In the rows, 128 means zero.
Each path below is one point turned by a fixed rotation once a step. After each direction that follows a path, write how fast that rotation turns it, in degrees a step (0 if it stays still).
Each turn is a multiple of 5 degrees from 10 to 175, or 0.
Each row of a path follows its step; steps can be skipped.
Path 1:
step 0: [135 116 124 132 132 126 132 115 134 135 125 130 120 138 125 127 120 130
 119 128 124 121 129 135 130 132 132]
step 1: [134 122 119 135 126 117 127 135 122 130 132 140 127 121 121 121 127 134
 116 119 128 127 127 128 126 134 128]
step 2: [119 126 127 130 128 114 116 114 124 121 135 128 130 127 127 121 134 128
 120 126 125 133 122 122 132 123 129]
step 3: [128 126 131 134 132 126 132 127 131 122 136 127 116 146 124 121 127 133
 128 128 136 133 122 123 124 122 133]
step 4: [129 129 132 136 135 117 133 136 121 122 127 138 124 127 122 132 137 128
 136 131 130 128 126 123 115 124 121]
step 5: [122 125 132 129 135 117 124 115 130 127 117 129 118 131 129 134 136 123
 136 134 125 128 129 135 133 134 125]
step 6: [136 117 125 130 131 123 130 131 139 130 128 128 114 134 127 134 122 132
 121 131 125 122 132 135 124 137 128]
step 7: [136 122 120 134 132 117 126 126 122 133 130 138 131 120 121 129 130 123
 115 123 120 120 132 127 126 127 128]
step 8: [124 128 121 132 127 119 117 116 125 128 131 130 120 132 131 118 130 128
 120 118 129 135 124 128 137 132 134]
step 9: [128 128 125 135 130 122 127 130 129 118 139 127 122 137 129 123 122 138
 121 129 128 133 122 121 114 122 128]
step 10: [126 127 130 136 134 119 136 120 117 124 125 139 131 134 118 126 134 124
 137 130 130 129 125 123 120 119 127]
step 11: [122 123 133 128 129 119 127 125 129 124 118 130 114 132 128 129 137 134
 137 131 133 134 123 136 128 139 126]
Directions:
[126 131 131 123 129 127 132 129 129 126 128 130 126 129 129 128 132 127
 129 128 127 128 127 132 125 126 130] : 55
[129 126 130 130 130 131 130 128 125 130 125 131 127 125 130 126 132 129
 127 124 130 127 129 126 127 128 127] : 115
[126 127 127 126 130 125 128 129 127 125 128 128 131 124 129 127 127 127
 127 130 128 126 134 126 126 125 125] : 135
Path 2:
step 0: [132 123 130 129 126 123 125 133 131 140 123 136 131 123 129 126 124 119
 123 119 120 137 134 128 122 132 124]
step 1: [138 130 135 131 123 116 125 125 130 122 126 127 128 131 131 132 130 120
 124 119 129 122 133 131 135 137 124]
step 2: [130 125 130 133 130 123 130 135 132 134 136 133 125 131 126 125 125 126
 117 125 119 135 132 120 126 132 117]
step 3: [134 127 135 122 117 122 131 125 133 131 121 130 127 119 131 133 137 124
 122 123 127 130 131 130 132 138 122]
step 4: [136 131 134 133 123 121 121 134 128 124 142 133 120 133 131 126 129 126
 120 128 129 132 128 122 131 130 119]
step 5: [129 127 130 127 120 131 133 130 131 141 124 134 120 124 125 131 133 125
 122 120 128 137 126 134 128 134 117]
step 6: [142 124 130 128 122 124 123 128 127 121 138 129 122 129 133 132 139 121
 122 126 129 130 125 133 131 134 130]
step 7: [128 126 128 127 129 133 131 141 125 132 133 130 122 129 127 128 126 124
 117 121 135 138 132 130 127 131 116]
step 8: [136 123 127 124 125 121 123 122 127 129 124 133 125 125 132 131 133 120
 119 124 132 135 124 137 122 139 133]
step 9: [136 128 130 136 129 129 124 140 122 125 136 134 133 134 132 133 124 122
 124 120 135 133 133 128 130 134 122]
step 10: [124 124 124 128 128 123 129 126 129 130 120 132 127 132 124 130 128 125
 114 120 126 135 128 135 122 140 123]
step 11: [140 125 130 132 128 123 129 129 127 123 133 134 137 128 135 136 133 122
 124 129 131 132 133 121 130 140 128]
Directions:
[127 127 125 128 133 126 131 125 130 133 128 130 124 129 126 129 127 127
 128 130 130 129 126 127 126 129 126] : 135
